In the rows, 128 means zero.
These are runs of 7 systems, one row a step. Runs of the same system follow the same rule from any start.
run 1, z_710, 11 rows:
[[155 105 117 119 129 183 154 103 136 100 123  77 128 108 131  95 138 118
  161  48]
 [ 91 110 181 180 123 111 184 175 108  80 142 152 139  95 104 130 142 132
  127 150]
 [119 130  90 119 188  87 115 109 125 107 114 105  79 144 111 177 166 106
  120  79]
 [ 93  81 159 116 144 156 189  81 169 118 137  80 146 119 158 107 115 140
  128 135]
 [128 129 131 188 150 121 133 171 136 139 179 132  85 103 108 165 131  87
  112 179]
 [103 147  84  64 139 127 160 105 163 146 162 126 100 153  99 124 139 103
  140  69]
 [ 84 137 194 176  98 187 166 114 132 131 111 130 116 163 125 106 125 112
  105 158]
 [165 181 144 136 197  97 108 157 126 152 149 137 105 123 122 108 152  76
  117 112]
 [ 91 131 117  91 122  82 162  91 178 137 116 148 153 172 117  86 100 149
   94 125]
 [134 130 146 142 123 157  88 106 130 154  97 131  89 128 152 134 133  94
   88 213]
 [154 147  88  80 167 140 101 160 145 183 179 131 169 125 120  79 126 130
  133 121]]
run 2, z_461 (11 x 20):
[[138 155 152  96 112 193 169 136 150 134 166 155 115 117 167 108  99  73
  130 131]
 [149 187 128 140 113 148 133 149 148 105 129 170 150 167  73  79 152  88
  137  94]
 [113 150 158  92 129 101 120  88  89 124  86 146 120 138 125  89 155 114
   84  65]
 [116 128 139 158 190  96 102 133 127 139  56 112 123 159 133  95 145 147
  106 164]
 [141 113 102 120 124  64  98  94 149 187 141 114 107 111 135 133  91 142
   86 176]
 [ 99 127 100  88 105 176 122 147 150 165 135 151 126 157 154 156  96 145
  143 206]
 [162 153 132 145  62 201 104 114 128 167 170 118 154 140 113 113 116 121
  142 119]
 [149 175 173 101 100 136 143 161  83 131 115 162 150 124 150  97 129 139
  180  84]
 [157 153 150 177 117  88 104 100 110  76  74 127 163 165 118 139 140 147
  131  87]
 [159  90 121 107 162  93 100 105 107 102  73 115 123  89 189 128 111 138
   99 128]
 [132  74  62 150 129 110 109 160 154 115 109 132 144 113 111 125 106 162
  116 198]]
run 3, z_461 (11 x 20):
[[155 121 136  83 123 102 122  91 110  59 124 147 180  97 157 157 138 131
  135  85]
 [131  83 101 182 154 156 129 164 112  60  70 128 132 123 141 121 114 139
   98 116]
 [152  67  80 112 127  87 114 121 126 122 132 102 103  53  88 120 159 127
  132 137]
 [ 48  86 112 114 148 132 146 168 102 123 162 141 141 123 114 176 138 168
  120 156]
 [124 111 124 177 123 171 143 116 131 151 167  59  79 125 113 170 137 119
  160 103]
 [131 141 177 101 156 117 189 146 148 116 194 131 153  94 147 133 133 113
  182 125]
 [128 163 124 177 123 129 163 133 148  67 143 154 115 169 110 167 112  85
  106  76]
 [143 120 123  77 171 144 145  87 151  89 101 117 105 109 137  92 163  72
  117  94]
 [ 93 110 130 157 168 104 145 165 137 114 124 160 140 126  86  69 142 118
   62 152]
 [ 95 132  90 103 134  94 113 110 122 183 124 118  44 138  93 141 150 111
  104 126]
 [ 75 125 160 102 169 149 141 109 157 179 154 103 152 164 138 119 138 148
  133 184]]
run 4, z_723, 11 rows:
[[129 100 165 192 150 100  92 119  90 150 145  83 132 102 133 164 137 155
   99 152]
 [132 124 103  98 163  94 160 177 143 153 175 118 132 106 163 157  90 162
  188 130]
 [130 118 111 155  75 161 154  84 173  91 170 108 131 141 105 193 116 111
  147 128]
 [141 136 134 126 146 210 137 176  95 103 148 145 106  97 144 125 144  75
  128  92]
 [ 98 128 125 156 140 105 174 146 143  94 104 126 125 150  58  81 164 127
  138  81]
 [ 92 119 170 110 136  75 135  93  84 106  96 141  79 105 151 166 152 111
   92 130]
 [105 111 132 135 223 126 133 134 164 143 126  94 140 154 160 124 121 140
  114 174]
 [131 117 118 127  99  92 154 112 163 179 202 124 105  93 110 127  89 114
  102 154]
 [105 165 107  78 115 187 129 147 144 137 152 164 113 165 123 169 147  99
  164 162]
 [132 168 146 162 116 175 124 101 121 144 146 112 134 173  99  97 136 103
   96  52]
 [136 173 194 124 118  90 162 159 106 122  85 173 108 121 137  81 136 111
  153 131]]
run 5, z_73, 11 rows:
[[130  93 134 148  94 178 128 122 139  68 141 146 158 102 123 168 145 105
  124 199]
 [135 116  61 119 151 159 106 177  98 136 144 131 103 109  96 106 139 110
  105  64]
 [ 71 108 168 109  97 103 172 102 117 138 104 108 112 126  92  98 171 156
  162 127]
 [112 155 173 170 176 109  93 134  86 129 149 127 135 150 145 198 148 128
  105 136]
 [146 127 100 115 182 108 170 129 182 135 135  90 115 141 165 116  84 133
  159  86]
 [134 114 149 148  61 134 166  97 164  88 153 145 125 101 121 162 115  95
  131 185]
 [133 146  73 115 157 192  99 168 115 110 135 166 110 142 113 132 148  76
  100 104]
 [ 91 106 139 121 109 122 169 107 138 149 107 107 124 128  82  40 143 144
  116  96]
 [105 160 193 145 141  77 105 135  84 145 124 156 110 126 130 164 160 119
  108 183]
 [139 147  86 108 198 106 116 116 175 151 136 102 146 179 153 131 100 144
  128 100]
 [141 104 153 140  67 141 169  92 164 141 141 115 114  98 162 124  71 123
  128 177]]
run 6, z_746 (11 x 20):
[[112 127 176 129 114 207 159 168  98 137 100 130 110 122 178 104 118 132
  165 147]
 [166 166 141 176 141  76  98 143 122 116 155 137 171 133  68 119 163 123
  131 101]
 [116 118 124  74 123  85 152 103 115 108  78 141 102 124 194 153  84 146
  130 109]
 [156 101 124 194 145 184  99 111 159 109 117  78 150 137 118 131 146 121
  131 180]
 [146 111  89  78 131  98 132 164 109 145 186 153 128  57 130 112 112 122
  114  99]
 [ 69 119  99 143 102 147 155 144 143 111  82 133 111 194  92 145 137 159
  160 147]
 [144 137 174 133 122 152  85  91  64 151 155 100 122  99 136 149 165 110
  104  85]
 [128 149 152 138 175 107 191 186 156 114 136 135 146 135 161 116  93 141
  181 120]
 [152 126 106 158  86  72 102  65 148 103 120 120 103 134  88 173 138 107
  103 136]
 [116 100 121  68 172 200 140 131 128 109 128 131 129 108 193 131 123 105
  120 135]
 [132 118 107 202 115 131 143 160 151 140 148 116 137 133  55  70 123 132
  108 116]]
run 7, z_73:
[[172 103 153 113 107 108 135  51 132  94  99 104 130  80 159 104 125 111
  110 103]
 [108  98 104 139 156 140 122 204 117  92 120 176 152 114 128 140 128 140
  118 200]
 [149 100  60 114 125 105  91  87 128 157 135  79 102 110  85 119 147 133
  117  80]
 [ 62 104 179  86 118 161 160 137  94 143 131 131 135 115 158 145 144 159
  156 173]
 [154 162 114 199 145 122  97 152 123 151 173  99 131 157  94 169 130 132
  143  90]
 [129 137 158  67 118 120 189  97 136 108 115 128 112 115 183 124 107 119
  168  78]
 [129 126 139 214 111 149 137 148 146  61 124 149 154 151 101 155 128 114
  111 168]
 [163 118  90  88 169 123 115 123 121 115 119 126  87  86 137  96 139  77
   95  71]
 [ 58  86 133 118 114 114 168 133 147 118 115 142 149 134  87 103 147 161
  123 189]
 [136 142 120 148 153 117  63 112  90 174 154 103  84 126 125 178 151 104
   87 127]
 [ 96 134 133  72 164 140 180 137 166 163 148 110 147 150 155 100 111 155
  179 121]]
run 8, z_136, 11 rows:
[[ 77 136 131 136 117 132 196 182 116 130 154 165 119 143 120 110  89 137
  110  77]
 [129 154 152 145 142 105 145  87 144  99 106 108  71 142  90 141 187  71
  145 110]
 [103 126 176 116 187 121 145 123 131 117 158 149 176 123 166 103 114 116
   58 124]
 [125 129  83 159 125 100 142 141 169 160 107 125  48 143 105 111  94 106
  100 154]
 [112 121 135  52 131 140 115  71 146 139 166 133 138 107 115 127 176  91
  111 168]
 [ 88 155 118 140 119 189 127 171 113 177 136 158 126 182 132 101  89 136
   89 123]
 [165 173 150 114 110 104 116  97 135 176 117 103  86 126  97  89 166  98
  172 113]
 [122 171 179 100 114 114 125 118 127 119 132 187 198 159 159 123 108 134
  104 151]
 [189 152  87 169 119 131  86 121 141 143  79 117  85 155 145 114  87 107
  106 113]
 [166 104 134  74 122 124 109 107 152 126 123 134 178  78 135  76 148 127
  146 186]
 [112 127  79 145  81 146  82 171  91 138 110 175 138 157 114 147  99 160
   89 147]]
run 9, z_179:
[[ 63 147 177 106 118 133 145 128 122 127 155 178 163 156 130 157 139 131
  104 185]
 [170 155  80 153 156 127  82 124 130 166 115  98  71 154 141 139 105 104
  108  93]
 [136 133 176  89 105 137 180  99 174 129 144 133 168 109 130  64 131 116
  158 144]
 [117 153 103 158  99 114  90 163 104 124 119 193 109 155 116 168 108 115
   71 166]
 [166 123  95  71 153 139 108  90 141 144  89  94 123 122 140  69 143 124
  147  81]
 [ 98 123 198 164  91 132 144 138 113 134 130 157 173 126 128  96 121 149
   98 187]
 [163 152  73 110 145  78  73 157 105 161 110 131  82 124 134 163 129 132
  150 122]
 [124 112 154  93 101 165 147  69 153 131 129  99 197 145 151  97 114 165
  151 115]
 [152 141 143 193  91 143 112 182  84 126 126 160  97 105 141 157 104 112
  113 164]
 [161 136  74  74 144 106 118 129 144 113 121 119 159 131 110 112 150 145
  189  72]
 [ 86  99 180 162  77 155 152 100  95  97 104 134 149 131 144 137 109 151
   82 126]]
run 10, z_136 (11 x 20):
[[119 108 154 120  52 136 127 130  57 125  81 147 107  92 147 119 119 153
  122 105]
 [142 153 124 147 187 126  91 154 131 109  99 110 157 169 123 155 171 145
  184 150]
 [148  94 137 145 102  83 131  97 108 139 148  97 161  91 150 125  76 177
  102  81]
 [132 116 113 134 127 135 146 157 149  93  97 136  90 124 155 185 121 121
  187 195]
 [146  98  87 132 135 154 102 113 126 105 192 102 180 104  97 147 142 130
  107  73]
 [ 87  97 140 123 108 150 195 180 100 113  87 137  88 110 145 105 112 148
  162 118]
 [124 139 142 172 160 101 109 121 121  98 152 109 139 139  66 171 200 115
  139 121]
 [ 93 107 150 104 164 104 171 121 110 126 131 122 132 118 191 128  80 154
   95  75]
 [128 123 125 194 137 122 157 128 185 114 132 101  83 139  98 154 132  98
  150 185]
 [118 111 118  67 146 129 133 113 115 125 201 150 142  77 138 143 133  99
   83  97]
 [ 75 129 108 148 119 178 178 156 158 128  96 135  92 187 103 100 116 125
  133 129]]
run 11, z_710:
[[ 94 156 128 131 117  95 142 150 122 103  94 179 173 190 116 113 107 166
  113 102]
 [176 124 145 143 124 112  81  73 113 121  53 105 100 116 163 122 136 113
  104 144]
 [143  97 109  84 176 128 118 158 145 120 157 142 208  95 156 104 117 154
  132 165]
 [123  92  61 155  63 108 105 134 119 150 123 126  95 119  90 152  98 160
  107 140]
 [126 132 139  66 112 182 117 122 101 139 125 115 122 116 146 151 174 130
  204 132]
 [126 137 152 200 115 151 130 160  96 122 160 120 181 150 119 136 102 165
  124  78]
 [166 152 143 126 113  54 153 125 119 100  86 132  80 107 146 147 122 114
  175  97]
 [120 106 126 114 150 149 130  89 156  45 127 139 198 144 140 158 141 122
  109 137]
 [147  73  94 167 138 148 131 155 113 122 118 108  83  71 144 105  96 115
   82 116]
 [103 101 103  88 135 112 152 147 151 118 143 122 129 105  69 121 190 134
  190 159]
 [ 57 112 142 148 119 154 125 108  76 146 152 109 112 149 123 179 137 147
   83  92]]
run 12, z_746:
[[104 122 186 131  95 161 149 150 111 179 127 130 144 114 126  56 131 153
  138 170]
 [137 193 137 126 137  70  81 160 105 162 138 169 150 163 106 145 141 138
  132 139]
 [149 149 132  95  97 122 120  70 139 139  87 113 142 166 186 132  84 156
  151 103]
 [189 122 155 172  99 167 104 135 140 108 127 135 163  97 152 121 112 111
  134 196]
 [169 132  55  85 132 107  96 174 128 105 126 177 153 109 113 104 119 125
  123 101]
 [ 94  85 111 125  77 154 130 115 103 105  50 121 131 144 118 104 130 175
  130 125]
 [141 117 164 155 160 147  77 164  56 148 130 108 145  88 137 134 168 148
  134 139]
 [139 134 104 127 150  63 147 161 132 135 143 109 155 136 136 145  98 184
  184  84]
 [134 108 122 153  68 125 121  84 129  99 113 107 103 124 138 214 118 137
  155 155]
 [157 120 106 122 161 205 120 155 122  90 171 123 147 100 153 159 134  94
  142 100]
 [125 110 105 165  96 113 188 160 136  87 127 137 114 109  79  94 112 126
  132  70]]
run 13, z_723, 11 rows:
[[154 156 169  96 166  96 118  72 142 101  81 129 123 135 149 116 172  86
  126 136]
 [108 109 140 127 156 117 131 130 145 130 123 158 171 132 154  79  85 138
   45 161]
 [149 125  66  97 106 100 104 121 164 181 110 134  77 121 113 104 113 116
  123 186]
 [104 136 130  71  99 177  88  96 118 167 159 136 181 151 115 128 157 145
  126 153]
 [143 173 132 177  90 157 105 163  94 184 114 131 114 169 133 112  88 147
  127  99]
 [193 177 162 118 110  84 116 109 131 120 115 126 161 124 123 115 155 128
  197 110]
 [140 127 133 138 113 123 120 122 114  64 102 170 193 140 169 148  83 148
   90 114]
 [193  91  76 137 138 139 104 127 151 108  70 103 106  95 150  87 109 119
  132 138]
 [111  68 106  95 101 131 113 134 112 117 142 138 180  77  89 104 161 159
  121 164]
 [ 94 108  73 140 113 143  92 157  79 160 102 114  88 151 125 171 117 175
  127 116]
 [145 123 167 144 134 133 124 104 111 159 142  52 140 112 131 138 158 159
  198 112]]
run 14, z_179, 11 rows:
[[101  82  66  93 111 120 121 181 124 128 136 164 140  98  94 126 137 157
  134 184]
 [ 85 102 102 105 116 171  91 108  77 172 123  91 117 143 111 138 154 164
  116  87]
 [125 156 209 161 150 162 142 152  89 162 143  99 130 126 148 117 150 132
  171 114]
 [150 185 146 158 124  57 142 138 139 123 165 139 137 153 119 182 108 132
  165 101]
 [147 124 112 105 105 133 154  70 164  67 108 130 118 139 171 172  92 105
  133 105]
 [154  91 101 171 132 186 128 152 157  66 118 140 150 104 117  97 123  95
   95 161]
 [103  87  78 103 138  94 138 173 107 126 134 150 113  87  75  86 150 139
  105 113]
 [ 49 106 149 102 145 134 123 101  95 152  98 101 116 160 114 140 180 162
  125 138]
 [142 148 179 171 184 131 106 127 110 179 165  81 122 129 161 151 130 125
  126 133]
 [146 163 133 123 120  89 182 136 182 152 184 128 125 137 137 145  81 128
  184 131]
 [133 144  99 114  62 162 130  86 156  90 142 162 116 149 122 180 112  86
  114 132]]

Name the system that made each run.
run 15:
[[164 177 162 156  73 128 166 104 135 118 139 136 107 139 127 119  98  93
  137  60]
 [130 160 161 132 135 140 149 140 137  57  73 184 145 151 139 105 140  90
  120 139]]

z_73
run 16 (2 x 20):
[[103  96 106  94 168 168 145 116 161  81 118 106 190 157 141 134 141 161
  162 120]
 [138  90 128 199  85 138 135 131 102 130 139 108  79  83 119 131  98 112
   78 117]]

z_723
run 17 (2 x 20):
[[152 169 130 111 147  98 139 110 189 134 159 111 165 161  97 124 153 126
  197 134]
 [110 146 174 133 104 137 156 102 110 108 137 166 128 136 172 144  84 104
   59  98]]

z_461
run 18, 2 rows:
[[139 132  59  85 127 136  74 150 125 147 160 175 161 138 138 142  94 132
   82 136]
 [128 118 115 118  79 180 135 113 120 167  79 102  95 137 124  54 117 141
  139 101]]

z_179
run 19:
[[158 141 170 122 137 149 136 129 172 155 148 114 146 111 147 103 136 112
  180 211]
 [135 151  75 118  84 107 108 150 128 156 187 177 144 140 110 157  77 136
   96 118]]

z_179
run 20:
[[ 85 135 153 183  87  81 170 116 123 120 125 115 119 160  69 146 141 156
  147 102]
 [129 146 180 119 183 114 134 100 103  99 132 117 108 119 190 189 142  96
  124 107]]

z_136
run 21 (2 x 20):
[[173  83  87 109 176 139 104 119 141 127 124  74 162  98 174 116 106 160
  144 106]
 [126  73 112 161  59 141 153 150 134 115 149 125 145  81 104 128 105 160
  144 169]]

z_723
run 22:
[[164 109 131 172 153 155 130 141 131  75 139 122 104  76 111 129 160  62
  105 132]
 [ 83  95  91  82 173  98 160 168 133 109 133 162 144 112 105  86 135 138
   94 116]]

z_136
run 23:
[[117 151  62 126 180 112 139 145 175 141 129 117 100 191 111 141 111 126
  140  91]
 [105 105 173 107  95 140 166  53 161 124 133 122 120 110 133 103 133  97
   94 161]]

z_461
run 24, 2 rows:
[[133  92 123  76 164 156 136 102 149  87 147 120 175  89 117  89 175 104
  119 119]
 [ 72 114 123 173 108 138 146 190  92 135 108 163 106 142 102 107 109 149
   78 137]]

z_136
run 25, 2 rows:
[[158 106  67 148  94 149 131 148 132  67 138 132 114 105 107 184 125 113
  159  98]
 [111  82 123 122 138 190 149 130  98  69 114 103 132  95 120 125 171 123
  145  71]]

z_723
run 26:
[[120  91 128 149 156 164 137 132 121  97 166  79 141 111 146 209 142 142
  173 123]
 [125 101 120 177 141 155 185 168 127 102 182  99 111  93 124 151 108 120
  149  79]]

z_723
run 27, 2 rows:
[[108 128  87 180 172 183 137 185 153 106 136 127 114 165  83 130 148 105
  124 136]
 [106 106 149  90 128  90 153 100  99 150 149 109 110  78 102  86 158 126
  108  72]]

z_136
run 28:
[[122 158 110  88 121 155  99 113 120 159  71 116 118 179 109  84 163 139
  160  92]
 [131 148 210 168  95 101 108 103  83 144 107 129 165 132 134 109 130 157
  103 132]]

z_723
run 29 (2 x 20):
[[ 59  81 129 142 131 136 120 144  73 109  97 137 120 122  94 129 171 150
   84 137]
 [ 81 121 138 127 196 107 118 134 104 180 127  76 100 147 129 150 160 162
  142 117]]

z_136
run 30, 2 rows:
[[129 169 167 176 111 132 129 110 109 112 151 130 174 168  89 121 141 129
  109  55]
 [152 151 176 129 160  85 160 136 118 113  72 134  87 111 185 105 111 107
  138 113]]

z_136
run 31, 2 rows:
[[154 136 187 140 121 140 116  99 147 117 114 129 181 118 112  66 168 111
  131 176]
 [113 130 103 114 166  82  94 176  87 152 135 173 130 119 143 129 104 141
   62 124]]

z_710
run 32 (2 x 20):
[[155 166 149 150 193 112 141 148 158 120 190 127 141 130 159 170 111  92
  135 130]
 [128 126  82 126  94 110 185 103 201 110 147 134 100 146 108 132  79 106
  124 111]]

z_179
run 33, 2 rows:
[[ 95 116 125 132  92 164 159 108 153 108 100 125  89 159 155 188 106 129
  159 176]
 [169 132 125 145 154 187 101 139 119 131 203 103 153  96 115 136 151  94
  128  95]]

z_136
run 34, 2 rows:
[[139 111  87 105 122  91 167 153 142  97 105 130  83  90  88 112 154 117
  181 104]
 [ 66  96 146 127 150 120 128 104 111  84 154 135 165 126  96 170 179 130
   80 135]]

z_461
run 35, 2 rows:
[[185 162 121 134 128  65  94  94 133 148 163 129 138 113 100 113 132 102
   94  78]
 [ 94 133 148  76 122 128 176 126 150 115  77 164 123 154 182 105  94 138
  138 164]]

z_179
run 36 (2 x 20):
[[153 107 173 142  89 136 144  93 101  87 137 131 110  62 131 121 142  81
   95 103]
 [105 130  96 126 191 122 139 204 137  90  99 163 149 158 123 123 139 143
  145 150]]

z_179
run 37:
[[164  99 163 148 124 109 126  84 149 131 179  93 189  83 147 123 106 140
  112 145]
 [135 131  61 112 127 120 132 190 150 127 133 175  87 123 138 157  89 113
  137 178]]

z_746
run 38, 2 rows:
[[170 157 115 126 119  91 117 195 120 169 156 172 125  97 147 112  79 130
  131 152]
 [127 139  85  73  59 127 113  85 145 135  94 137 140 167 108 124 126 157
  163 116]]

z_179
run 39 (2 x 20):
[[129 129 171 119 162 159 135 108  87 132 154  98 135 105 158 113 141 112
  107  42]
 [119 133 160 182 152  72 193 168 160 112 119 125 108 126 120 115 111 130
  156 155]]

z_746
run 40 (2 x 20):
[[ 73  81  89  86 115 136 153 162 123 134 181 157 152 104 129 147  98 162
  109 153]
 [108 152  97 160  94 175 108 148 111 168 123 112  76 174  82 148 147 128
  152 110]]

z_746
run 41 (2 x 20):
[[ 57 119 100  87 155  98 128 105 123 168 121 127  74 158 104 133 144 130
   84 118]
 [ 90 124 163 142 161 156 138 107 155 188 137  86 107 155 129 115 143 128
  126 190]]

z_461
